In the data rows, the value 50 means zero.
Here is a table of points, one per row:
[41, 39, 47, 40, 66, 45, 57, 40, 59, 44, 67, 41, 55, 46, 45, 60, 74, 64, 54, 57, 51, 38, 41, 20,
 40, 69, 41, 63, 47, 46, 48, 63, 47, 54, 59, 46, 47, 60, 43, 46, 50, 51, 57, 47, 55]
[52, 59, 48, 48, 57, 43, 70, 50, 53, 52, 34, 45, 57, 63, 44, 62, 44, 69, 73, 41, 61, 52, 66, 45,
 83, 51, 62, 46, 47, 58, 37, 54, 43, 67, 50, 63, 36, 52, 75, 52, 49, 47, 54, 65, 50]
[53, 37, 63, 55, 48, 46, 42, 26, 34, 44, 64, 58, 42, 46, 67, 44, 42, 58, 56, 54, 70, 53, 57, 46,
 55, 57, 39, 56, 66, 58, 54, 49, 57, 70, 35, 49, 60, 41, 63, 56, 44, 46, 61, 58, 45]
[51, 45, 62, 27, 54, 53, 57, 40, 53, 70, 25, 48, 43, 57, 46, 41, 34, 58, 48, 53, 54, 72, 50, 46,
 44, 56, 72, 45, 55, 40, 53, 56, 52, 27, 44, 59, 70, 49, 44, 51, 61, 55, 69, 51, 74]
[48, 37, 29, 52, 56, 47, 52, 51, 36, 69, 52, 54, 54, 29, 44, 56, 61, 61, 53, 49, 38, 54, 32, 50,
 56, 27, 53, 32, 48, 40, 39, 40, 59, 47, 49, 12, 48, 51, 71, 61, 55, 46, 54, 49, 58]
[33, 51, 53, 57, 37, 64, 65, 47, 40, 28, 69, 54, 61, 37, 34, 29, 62, 49, 45, 59, 40, 44, 53, 68,
 43, 43, 70, 50, 45, 44, 49, 57, 46, 49, 59, 46, 56, 38, 54, 43, 50, 47, 27, 56, 51]
[61, 46, 47, 48, 62, 40, 56, 59, 38, 58, 61, 57, 39, 64, 48, 49, 60, 60, 48, 34, 38, 28, 41, 58,
 36, 26, 58, 44, 53, 51, 68, 64, 52, 66, 45, 66, 48, 52, 38, 53, 66, 46, 53, 45, 42]
[52, 46, 50, 56, 61, 46, 45, 51, 41, 50, 32, 53, 42, 35, 57, 54, 39, 38, 40, 56, 51, 37, 65, 49,
 48, 67, 50, 42, 49, 34, 51, 33, 42, 59, 80, 46, 48, 37, 50, 63, 48, 50, 49, 37, 40]
[47, 53, 47, 42, 22, 39, 35, 67, 44, 49, 62, 43, 38, 58, 47, 46, 37, 58, 51, 53, 53, 52, 50, 35,
 61, 63, 59, 53, 34, 44, 49, 61, 33, 51, 44, 50, 47, 35, 43, 51, 50, 58, 74, 45, 48]
[70, 42, 43, 53, 46, 63, 39, 62, 56, 62, 37, 46, 49, 42, 39, 38, 66, 58, 49, 57, 63, 44, 66, 62,
 36, 47, 58, 44, 49, 50, 33, 62, 53, 47, 59, 47, 53, 40, 45, 48, 25, 48, 49, 46, 43]
[39, 62, 41, 57, 64, 62, 42, 53, 41, 45, 60, 41, 27, 43, 32, 40, 55, 41, 54, 57, 37, 59, 36, 60,
 50, 45, 41, 51, 58, 58, 50, 64, 50, 54, 62, 61, 35, 58, 55, 44, 39, 47, 63, 37, 67]
[40, 47, 60, 57, 48, 50, 48, 51, 72, 50, 66, 49, 49, 57, 43, 58, 59, 76, 55, 57, 55, 51, 57, 51,
 42, 51, 57, 27, 62, 67, 72, 53, 49, 34, 56, 41, 54, 52, 51, 39, 42, 72, 40, 43, 41]
[55, 53, 41, 41, 47, 60, 46, 38, 50, 54, 60, 67, 54, 35, 44, 52, 58, 49, 68, 55, 50, 32, 63, 61,
 64, 36, 34, 48, 41, 58, 53, 44, 48, 46, 45, 48, 50, 41, 32, 36, 55, 54, 45, 37, 69]
[56, 55, 54, 31, 23, 43, 49, 45, 59, 53, 51, 29, 65, 45, 52, 63, 42, 33, 53, 51, 36, 47, 51, 46,
 42, 45, 54, 39, 38, 51, 65, 44, 71, 66, 45, 55, 57, 42, 43, 57, 34, 60, 51, 53, 61]
[29, 62, 44, 58, 59, 58, 42, 38, 59, 60, 62, 58, 59, 67, 44, 48, 45, 36, 56, 29, 58, 37, 55, 41,
 55, 32, 53, 49, 52, 50, 48, 57, 64, 31, 45, 53, 55, 52, 41, 69, 53, 41, 58, 41, 48]
[47, 44, 71, 38, 60, 54, 29, 53, 58, 55, 55, 64, 56, 57, 56, 51, 64, 54, 42, 37, 35, 64, 57, 56,
 62, 69, 58, 34, 39, 56, 43, 50, 55, 53, 54, 54, 39, 56, 51, 53, 68, 55, 45, 73, 40]
[61, 68, 52, 58, 53, 43, 43, 40, 50, 45, 37, 45, 46, 53, 62, 69, 56, 42, 36, 48, 42, 54, 60, 37,
 39, 59, 51, 48, 41, 41, 63, 68, 49, 34, 36, 50, 61, 43, 79, 40, 50, 55, 54, 47, 56]
[40, 47, 57, 42, 46, 58, 49, 72, 48, 51, 49, 40, 60, 54, 38, 43, 43, 55, 63, 48, 43, 30, 59, 61,
 43, 50, 27, 61, 69, 47, 49, 52, 57, 37, 44, 58, 48, 45, 51, 69, 55, 57, 35, 56, 62]
[57, 56, 53, 64, 54, 45, 56, 39, 41, 50, 28, 65, 45, 55, 43, 69, 39, 48, 52, 52, 66, 44, 29, 40,
 50, 64, 55, 40, 48, 49, 56, 49, 45, 41, 29, 52, 48, 53, 26, 53, 42, 40, 46, 64, 55]
[61, 57, 51, 45, 38, 57, 61, 38, 52, 65, 50, 47, 63, 64, 58, 46, 60, 44, 31, 66, 43, 57, 42, 57,
 68, 50, 38, 66, 61, 50, 58, 37, 59, 32, 64, 50, 33, 51, 36, 37, 59, 44, 56, 76, 33]
[41, 58, 27, 43, 64, 56, 63, 57, 55, 66, 61, 39, 47, 31, 62, 49, 37, 44, 50, 40, 43, 81, 61, 49,
 53, 61, 47, 54, 49, 44, 45, 43, 42, 50, 43, 55, 62, 42, 37, 47, 41, 49, 36, 61, 44]
[60, 72, 46, 52, 44, 31, 50, 55, 56, 42, 57, 71, 56, 51, 46, 40, 53, 46, 61, 49, 53, 49, 23, 27,
 34, 45, 41, 54, 65, 52, 32, 49, 46, 57, 69, 51, 62, 38, 59, 44, 63, 43, 39, 37, 46]
[40, 35, 53, 33, 42, 46, 53, 56, 35, 47, 41, 59, 49, 49, 42, 70, 43, 49, 47, 56, 52, 67, 43, 51,
 50, 47, 38, 60, 30, 43, 51, 40, 57, 42, 45, 80, 59, 57, 54, 43, 43, 49, 48, 47, 34]
[42, 51, 58, 37, 52, 48, 45, 41, 78, 55, 48, 50, 26, 50, 21, 51, 50, 32, 76, 48, 40, 39, 49, 65,
 52, 33, 56, 64, 61, 43, 52, 48, 38, 57, 40, 39, 52, 53, 52, 53, 49, 53, 54, 58, 36]
[49, 62, 56, 40, 59, 41, 44, 75, 40, 44, 53, 63, 52, 65, 64, 44, 59, 50, 38, 46, 60, 44, 63, 51,
 55, 63, 51, 62, 46, 72, 64, 35, 46, 56, 44, 31, 49, 61, 66, 63, 52, 24, 56, 51, 51]
[61, 52, 65, 31, 53, 45, 65, 49, 32, 36, 42, 31, 56, 42, 71, 33, 54, 37, 37, 52, 51, 58, 50, 36,
 49, 36, 53, 49, 57, 63, 42, 38, 60, 39, 51, 47, 19, 63, 43, 38, 40, 67, 30, 33, 35]
[31, 55, 71, 80, 44, 36, 37, 49, 56, 57, 35, 46, 60, 34, 61, 53, 57, 59, 31, 52, 42, 49, 67, 51,
 54, 65, 58, 50, 60, 59, 31, 38, 34, 60, 39, 58, 55, 50, 47, 46, 56, 35, 62, 39, 42]
[68, 32, 34, 67, 45, 63, 63, 44, 47, 54, 38, 55, 62, 71, 52, 28, 50, 31, 41, 61, 61, 52, 47, 41,
 57, 49, 29, 48, 35, 74, 50, 50, 36, 66, 49, 45, 43, 64, 50, 69, 58, 67, 31, 54, 40]
[53, 44, 40, 60, 69, 51, 42, 49, 54, 28, 64, 43, 59, 72, 66, 64, 38, 46, 57, 55, 48, 45, 38, 65,
 30, 47, 45, 47, 47, 55, 35, 51, 43, 51, 47, 45, 45, 36, 49, 46, 54, 39, 69, 47, 44]
[58, 44, 32, 42, 39, 49, 40, 52, 58, 32, 38, 50, 48, 41, 63, 39, 32, 50, 35, 40, 57, 55, 44, 47,
 45, 50, 48, 32, 64, 27, 64, 45, 44, 55, 45, 63, 50, 68, 55, 34, 47, 41, 51, 63, 59]
[59, 57, 64, 47, 41, 62, 65, 51, 54, 50, 50, 44, 27, 57, 68, 72, 36, 54, 31, 45, 44, 50, 39, 54,
 53, 49, 50, 56, 46, 42, 39, 54, 35, 47, 54, 43, 59, 59, 51, 55, 38, 53, 36, 52, 72]
[39, 45, 54, 78, 39, 61, 67, 62, 53, 50, 55, 44, 45, 44, 37, 41, 51, 54, 58, 40, 66, 50, 51, 61,
 37, 60, 45, 61, 37, 39, 51, 44, 70, 56, 57, 33, 42, 54, 50, 34, 62, 57, 60, 38, 54]
[57, 37, 37, 70, 59, 44, 33, 51, 51, 36, 46, 52, 59, 38, 56, 48, 50, 46, 63, 56, 48, 58, 43, 63,
 64, 41, 58, 77, 53, 44, 57, 59, 68, 47, 63, 55, 59, 58, 46, 57, 56, 54, 39, 41, 56]
There is one direction along which these points spread out most. Take the direction at right angles to it along which they spread out most. Then take the direction at right angles to both along which they spread out most. Go by this last direction. How far along it is each point below, from 0 to 99? The average is 50, and the first point in the table lies past the average. One standard deviation of the points above along it is 16.
[60, 72, 46, 52, 44, 31, 50, 55, 56, 42, 57, 71, 56, 51, 46, 40, 53, 46, 61, 49, 53, 49, 23, 27,
 34, 45, 41, 54, 65, 52, 32, 49, 46, 57, 69, 51, 62, 38, 59, 44, 63, 43, 39, 37, 46] >> 63
[42, 51, 58, 37, 52, 48, 45, 41, 78, 55, 48, 50, 26, 50, 21, 51, 50, 32, 76, 48, 40, 39, 49, 65,
 52, 33, 56, 64, 61, 43, 52, 48, 38, 57, 40, 39, 52, 53, 52, 53, 49, 53, 54, 58, 36] >> 46
[41, 39, 47, 40, 66, 45, 57, 40, 59, 44, 67, 41, 55, 46, 45, 60, 74, 64, 54, 57, 51, 38, 41, 20,
 40, 69, 41, 63, 47, 46, 48, 63, 47, 54, 59, 46, 47, 60, 43, 46, 50, 51, 57, 47, 55] >> 59
[39, 62, 41, 57, 64, 62, 42, 53, 41, 45, 60, 41, 27, 43, 32, 40, 55, 41, 54, 57, 37, 59, 36, 60,
 50, 45, 41, 51, 58, 58, 50, 64, 50, 54, 62, 61, 35, 58, 55, 44, 39, 47, 63, 37, 67] >> 44
[61, 46, 47, 48, 62, 40, 56, 59, 38, 58, 61, 57, 39, 64, 48, 49, 60, 60, 48, 34, 38, 28, 41, 58,
 36, 26, 58, 44, 53, 51, 68, 64, 52, 66, 45, 66, 48, 52, 38, 53, 66, 46, 53, 45, 42] >> 59
[55, 53, 41, 41, 47, 60, 46, 38, 50, 54, 60, 67, 54, 35, 44, 52, 58, 49, 68, 55, 50, 32, 63, 61,
 64, 36, 34, 48, 41, 58, 53, 44, 48, 46, 45, 48, 50, 41, 32, 36, 55, 54, 45, 37, 69] >> 41
[31, 55, 71, 80, 44, 36, 37, 49, 56, 57, 35, 46, 60, 34, 61, 53, 57, 59, 31, 52, 42, 49, 67, 51,
 54, 65, 58, 50, 60, 59, 31, 38, 34, 60, 39, 58, 55, 50, 47, 46, 56, 35, 62, 39, 42] >> 83
[61, 68, 52, 58, 53, 43, 43, 40, 50, 45, 37, 45, 46, 53, 62, 69, 56, 42, 36, 48, 42, 54, 60, 37,
 39, 59, 51, 48, 41, 41, 63, 68, 49, 34, 36, 50, 61, 43, 79, 40, 50, 55, 54, 47, 56] >> 53
[41, 58, 27, 43, 64, 56, 63, 57, 55, 66, 61, 39, 47, 31, 62, 49, 37, 44, 50, 40, 43, 81, 61, 49,
 53, 61, 47, 54, 49, 44, 45, 43, 42, 50, 43, 55, 62, 42, 37, 47, 41, 49, 36, 61, 44] >> 30
[40, 47, 60, 57, 48, 50, 48, 51, 72, 50, 66, 49, 49, 57, 43, 58, 59, 76, 55, 57, 55, 51, 57, 51,
 42, 51, 57, 27, 62, 67, 72, 53, 49, 34, 56, 41, 54, 52, 51, 39, 42, 72, 40, 43, 41] >> 51
[53, 37, 63, 55, 48, 46, 42, 26, 34, 44, 64, 58, 42, 46, 67, 44, 42, 58, 56, 54, 70, 53, 57, 46,
 55, 57, 39, 56, 66, 58, 54, 49, 57, 70, 35, 49, 60, 41, 63, 56, 44, 46, 61, 58, 45] >> 73
[40, 47, 57, 42, 46, 58, 49, 72, 48, 51, 49, 40, 60, 54, 38, 43, 43, 55, 63, 48, 43, 30, 59, 61,
 43, 50, 27, 61, 69, 47, 49, 52, 57, 37, 44, 58, 48, 45, 51, 69, 55, 57, 35, 56, 62] >> 41
[39, 45, 54, 78, 39, 61, 67, 62, 53, 50, 55, 44, 45, 44, 37, 41, 51, 54, 58, 40, 66, 50, 51, 61,
 37, 60, 45, 61, 37, 39, 51, 44, 70, 56, 57, 33, 42, 54, 50, 34, 62, 57, 60, 38, 54] >> 51
